In the rows, 128 means zero.
One turn sends every row of this set to another row. A few are shown first. Where does it send the rows asked after them?
getiv: [ 92 101 106 119 144 130 100 147 109 110 120 129 134 154 133 155 149 150
 133 112  89 157  99 119]
mepor: [138 126 144 101 135 136  92 130 113 139  97 143 120 177 120 140 120 163
 150 109 108 123  73  96]
vib: [122 163 146  86 132 135  98 126 106 145 112 140 129 179 107 134 166 165
 113 127 154 119 120 132]
mipa: [124 167 147  92 116 148 109 118 119 117  84 128 148 165 104 126 135 143
 143  99 113 152  86 106]
nekid: [121 132 144  91 200 116 135 146 126 149  86 129 128 167 108 134 150 132
 127 105 120 164 108 118]
zizo: [120 115 117 108 153 129 121 137 141 103 101 149 140 151 129 148 159 102
 164  97 127 127 126 128]
Dat: [127 131 158  79 132 137 115 149 113 123 135 140 123 169 147 136 160 160
 122 101 124 102  88 102]
vusoz: [123 130 103  90 153 114 113 146 137 132 100 121 114 177 102 115 181 107
 128 136 110 168 120 112]
zufov: [133 134 146 130 169 147  98 116 108 111  97 146  94 164 119 105 154 148
 118 124 112 145 112  86]
zibo: [147 161 152  95 123 130 124 136 125 123 114 125 129 155 101 130 125 129
 147  98  90 148  90 120]
beman: [149 144 136  79 168 106 162 154 109 123 111 128 143 152 122 121 163 132
 126 121 122 128 112 132]
Dos: [123 148 160  95 143 127 103 112 122 117 103 164 165 171 135 143 175 134
 154 103 110 164 103 129]
Beb: [ 93 145 120 104 118 132 101 129 122 111 121 118 148 162 124 137 144 132
 122 152 107 131 124 148]
Sifi: [ 91 130 110 119 141 132  92 137 124 124 111 124 129 183 138 159 157 103
 123 117  93 155 114 121]
Kad: [121 116 102  81 159 152 104 120 127 143 123 146 118 162 100 137 176 152
 135 133 138 149 123 106]
pema: [107 150 167  74 145 115 123 144 121 113 107 112 134 186 145 114 159 114
 106 114 123 118  94 118]
giba: [139 131 173 105 170 130 111 129  96 114 121 129 114 150 122  99 177 137
 128 156 114 128 118 114]
pas: [ 97 138 141 108 125 136  87 163 136 129 108 121 119 159 107 144 170 107
 148  97 139 137 130 110]
Mur: [130 126 134 122 107 114  99 153 108 120 125 132 139 148 101 138 159 104
 165 116 134 134 118 116]
vofa: [122 137 174  92 152 114 102 123 134 119 124 156 140 161 117 141 150 141
 148 109  95 161  98 156]
gigil: [129 128 135  91 161 132 154 142 123 131  93 137 149 160 138  90 157 153
 160 117 112 122 109 120]
Fim: [ 95 130 122 100 160 156 108 145 115 136 125 110 143 139 122 150 130 144
 140 122 122 156 129 106]
darak: [138 143 146 103 143 103 110 133 112 123  79 120 135 190 127 116 125 107
 138 118 102 143  77 104]
faf: [134 149 141 116 133 120  92 135  92 152 137 132 109 199 124 102 141 127
 133 100 136 140 119 114]
Nid: [120 118 129  93 161  98 135 144 117 110  80 131 119 168 107 122 150 154
 114 115 101 136  80 145]
saru: [ 95 113 133 103 145 144 119 122 139 119  93 131 138 141  92 136 135 116
 154 116 138 125 107 125]
siz: [145 138 154 124 174 132 101 144 111 119  95 130  93 162 121 103 165 129
 130 128  98 153 117  87]
Gite: [132 122 109  90 156  99 115 140 109 119 130 122 126 162 102 109 173 111
 126 144 127 171 122 124]
Taz: [135 136 163 105 170 156 113 110 105 124 114 146 117 160 129 111 180 134
 127 148 123 120 123 102]
seta: [115 128 105  75 149 113 104 140 126 113 106 107 112 170  97 106 169 129
 117 143 127 153 124 139]
diser: [148 126 133 106 153 143 102 118  93  97  97 137  93 174 138 118 175 137
 124 127 104 108 105 109]
Lizap: [118 148 163  66 152 139 112 144 123 118 129 114 115 169 128 151 155 123
 127  73 110 142 102 134]
Dup: [137 127 150  98 161 137  95 136 102 104  84 112  88 171 129 112 175 136
 127 137  97 115 109 123]
Fuzu: [123 155 148 110 118 122  95 129 115 148 125 142 120 196 120  94 147 143
 134 130 130 118 121 139]
lomu: [115 132 109  98 128 144 123 149 124 118 119 125 156 145 140 151 160 141
 150 140  93 125 126 126]
Kune: [123 108  92  99 135 135 103 128 121 120 124 154 111 160  99 125 169 166
 124 125 125 154 105 104]
vuto: [115 148 153  74 134 137 106 128  96  94 122 126 141 170 137 139 167 138
 122  70 130 147  94 118]
setor: [146 122  83  82 139 143 113 134 119 123 127 145 115 164 117 134 182 148
 136 124 127 134 124 105]
delet: [141 150 120 105 119 123 102 136 110 146  90 154 117 200 119 151 184 140
 126 109 119 125 101 113]
bir: [108  96 134  99 170 119 136 141 109 122  96 138 132 175 142 102 162 154
 147  97 106 132  87 125]
dep: [115 116 136  90 184 140 138 142 109 139  93 118 130 165 128  97 137 152
 150  91 128 141 104 107]
Vage: [115 134 144 113 129 119  87 135 111 154 119 145 105 217 135 117 171 125
 134 106 117 128 107 132]
Muves: [102 110 125 117 140 123 126 143 127  86 124 137 131 135 112 127 145 122
 132  87 139 134 109 114]
zur: [114 146 118 117 141 129 106 137 102 121 147 114 147 154 128 138 130 110
 124 124 123 163 134 109]
rizos: [137 142 165  97 166 132  93 137 130 138 121 168 136 168 148 140 145 166
 152 109 127 139 116 107]
kul: [ 99 119 140 114 124 112  69 145 121 103 111 133 127 154 105 139 155 134
 154 113 141 139 123 148]
geper: [139 143 133 122 142 110  93 130  87 141 127 158 127 180 110 137 158 156
 118 101 146 161 108 106]
Makam: [122 149 172 100 174  95 101 131 123 111 107 141 150 178 145 108 137 128
 132 122 126 159 116 126]

Fim moves to Beb
vuto moves to zibo
diser moves to siz
And these:
mepor moves to Makam
Nid moves to geper
Kad moves to seta
saru moves to kul
faf moves to gigil

